The rows of R fall into 3 groups, and each row is roughly a mix of its group's hidden directions; one row fits no group.
R:
[[-24  11  -7  19   2   4   0  36  16  -3  12  13]
 [-11   0  -7  32   0  11   2  34   5 -20   1  11]
 [ -5  -5  18  12 -22 -21   2 -20   8  -9  18 -26]
 [  1 -13  -4  -3 -28   8   0 -39  -8  18   0  -6]
 [ 20   2  -4   7  -8  -4   4 -22  -8  41 -12   1]
 [ -5  12   7 -32  -7  -8  -7  -8   5  37  -6   8]
 [  0  -6  15 -11 -11  21  11   6  -5  33 -25 -11]
 [-15 -10   6  12 -19  -3  -9  -4  18 -32   7 -26]
 [-11   6 -16   5  -6 -12 -41  -3  22   5   9 -10]
 [-19   7  -7  23  -1  13  -7  31  13 -18  18   5]
 [-13 -37  -7  14   8   3 -12   7  -4  -9 -29  -6]
 [  4  -5   1   8 -27  32   0 -31   2  13  -2  -6]
 [ -3   7   4  19 -10  41  -4   4  24  -9  -2  -9]
 [ -1  28   9   5  -1   5  21   8 -31 -22   7  10]
 [-11 -23  -6  25   2  14  -1  16  14 -20 -16  19]
 [  6  24  10   8   6 -19 -22  -1  11 -20  25  13]
 [ 14  21   6 -23   1 -17  -2 -22 -14  16  12 -20]
 [ -3  30  10   1   6 -17 -12  -3   3   8  31 -22]
 [ 10  38   7  -5  -4   0 -10  -5  11  13  30  -9]
 [ -7  -9 -10  12   8 -27 -28 -10  19 -23   4   7]
 [ -2  20  -1  -1  20  17   3  11 -13  13  -3  38]
 [-13  -4  11  -8   1   9   0  20   8 -43  13  -5]
 [ -5  -6 -27 -18   4 -15 -12  -7  21   9 -14  26]
 [-11  11  -8  28   4  24 -13  12  30  -2  -6  -6]
 [ -3  26   5 -27   5 -23  -6 -12  -1  29   5  -3]
 [  2  27 -16 -15  -2  20  -6  24 -12  15   8  18]
 [-13 -21 -20   4   5 -19 -23   4   8 -18 -13  22]
 [-22  11   9  11   6 -29  -6   2 -15 -22   3  23]
 [ 20   6   6 -21  25 -13  15  26 -15   5  -1  11]
 [-12 -27  -5  -1  -7   8  -8  -3   8  23 -31 -18]
 [ 19  -2  11   8  -4   6  -8 -20  -9 -16  23 -32]
 [ 22   3  11   7  36  18  24  -3  -9  -7  -4  -3]
 [ 17  -5   2  12  33  13  27 -11  -8 -13   2 -14]
 [ 20  28  28   0   8  17  13  -1  -2  15  11 -14]
 [ 12   6   3 -28   4 -20   1 -26 -11  22 -17   1]
 [ -6 -15   9 -13  12 -18  17 -16  16  31 -12   7]
 [-18 -14 -32   3   2 -11 -18  -6  22  12   0 -19]
 [  7  31   3 -19 -15  -9  -3   9 -16  30  -5   4]
 [-17  -2 -28  18   0  -9 -19 -16  15  25  -8  -3]
 [  0  19   4 -35  -3 -13  -8 -15  -3  30  -3   2]
 [ 11 -20  -3 -11  18 -17  27 -28  -6   4 -12  -6]
 [-13 -20 -25   8   7 -19 -21   1   6 -25  -4  16]
 [ -5 -31   2  29   0  19   1   7  15 -23   0   2]
 [  1  33   1  -2 -13 -11 -16   2   4  -4  36   5]
 [ 17 -13   8  18   4   2  -9 -23  -7 -28   8 -24]
 [ -7   2   2  34  18  -9  -5   5  10 -27  18 -13]
 [ -7 -14   6  -3   0  17 -15  15   2  25 -36  -3]
 [ 10  19  18 -14  -9  23  19  11 -13  27  -3  -1]
 [ 15 -10  14 -13  -9   9   2 -27  -3   6  23 -29]
 [ 13   1  -2  11 -10  20 -17  -3 -15 -33  17 -18]
 [ -8  25 -13  -2 -15 -10 -32   5  11   4  26  -1]
 [ -8 -30 -12  12  17 -10 -21  -5  14 -13 -23   0]
 [  6  11  -2   6  14  37   1  28  21  -1  -3  -2]
 [  0   2  14 -27  -1 -12  -1 -21   9  37   1  -4]
 [ -6 -22 -14 -15  -3  12  11   3   2   3 -31  29]
 [-12  -4  -9   2 -14 -13 -30 -14  25  14   2 -21]
 [-12  19   6   1  17  22   1  21  -4 -16   3  31]
 [  2  12  -8  -5  19  39   2  24  11   5   0  12]
 [ -1 -23 -15  22  17   2  15   4  -1 -33 -11   6]
 [ 20  12   8   8  33  23  18   6 -15  -9   4  -1]
 [  0 -10 -14  27  17   0   6   4  -3 -40   5  -6]
 [ 13   0  -7   6  -6 -19   1 -24 -13  39 -11   3]
 [  7  30  17  -1  -2 -18 -13  -6  -5  17  21 -22]
 [-18 -24  -6  15   7   8   3  12  21  -7 -20  26]
 [-14  10  -3 -31   0  -9  11   3   9  36   3  11]
 [  9   8   3 -20  30 -12  10  30 -12  -3   2  15]
 [ 15  36   9  -1   6  17   9   6 -10   7  27  -9]
 [-13 -32 -14   5   6   5 -16   4   5   6 -34  -5]
 [-16  12   2 -27  -1  -9   2   4  13  37  -2  15]
 [ 23  20  16   6  27  20  21   1 -11  -4  10  -5]
 [ 18  18   8  -6  19  21  13  18 -11  14  -5  24]
 [ -9 -10  -9 -14  -5   6   3   9   4  13 -34  33]
 [ -5  16 -12  -9 -11 -26 -23  -7  19  -5  19  20]
 [ -2  -3  -1   9 -15  43  -4  -3  23  -6   2 -16]
 [ -6 -16 -11  18  -6  20   4  25   2 -19 -19  22]
 [-15 -11  -5  22 -22 -10 -14 -20  19  -7   0 -25]
 [ 12  18   1  -6  29   9   9  29  -6   9  -5  22]
 [-31   0  -1  21  -9 -24 -17 -11   5 -23   3   1]
 [ 13  -8  15 -23 -18  22  16 -19 -22  -1   7   7]
 [ -7   1  10   6  -9  35  -1  12  19 -29   7 -11]
 [ 12 -22  -7  15  20 -10  16 -18  -9 -27 -11  -6]
 [ 24   7   0 -12  11  34  13  12  -2  23  -5   7]
 [  7  22   1  10  15   2   3   2 -16  27 -11  32]
 [  8  15  23  -4  -7  21   9  -1  -1  31  -1 -25]
 [-18 -33 -23  -2  -7 -13  -4   3  -3 -13 -19  17]
 [-18 -19  -8 -11 -31 -19  -7 -13  15  16 -11  -4]
 [  8  34  15 -10 -17   6  13   5 -10  10  27   2]]

Here is one row of each group, with its name. Which group are the others in?
[  7 -11   6  14 -27  11  -3 -14  19  -5  -1 -34] -> M
[  9  33   7   3  -1  -9 -12 -10  13  -2  35  -8] -> Z
[ -1   0   8 -26   0 -15   2 -16   6  36 -19  11] -> H

[ 12  10  22 -13  -2  20  16  -1   2  34 -16  -7] -> Z
[  8  13  13  10   4  -8 -12 -14  -1  -8  32 -32] -> H
[ 10  21  12   5  22 -13   8  18 -18   7  -7  29] -> M
[-20  -6  -8  -6 -36 -24 -20  -5  12   4   6   2] -> Z
[ 20   7  -6 -11  14  35  10  16   4  23  -5   6] -> M
[-10 -15   3   8  20  -2  -3 -19  20 -17  28 -19] -> H
[ 21 -10   4 -12 -15 -12  11 -26 -20  26  -4  -4] -> M
[ -4 -33   5   7   4  -8   3 -21  16   5 -25 -20] -> Z
[ 10   3  14  -7   8 -12  -5 -31   0   3  23 -30] -> H
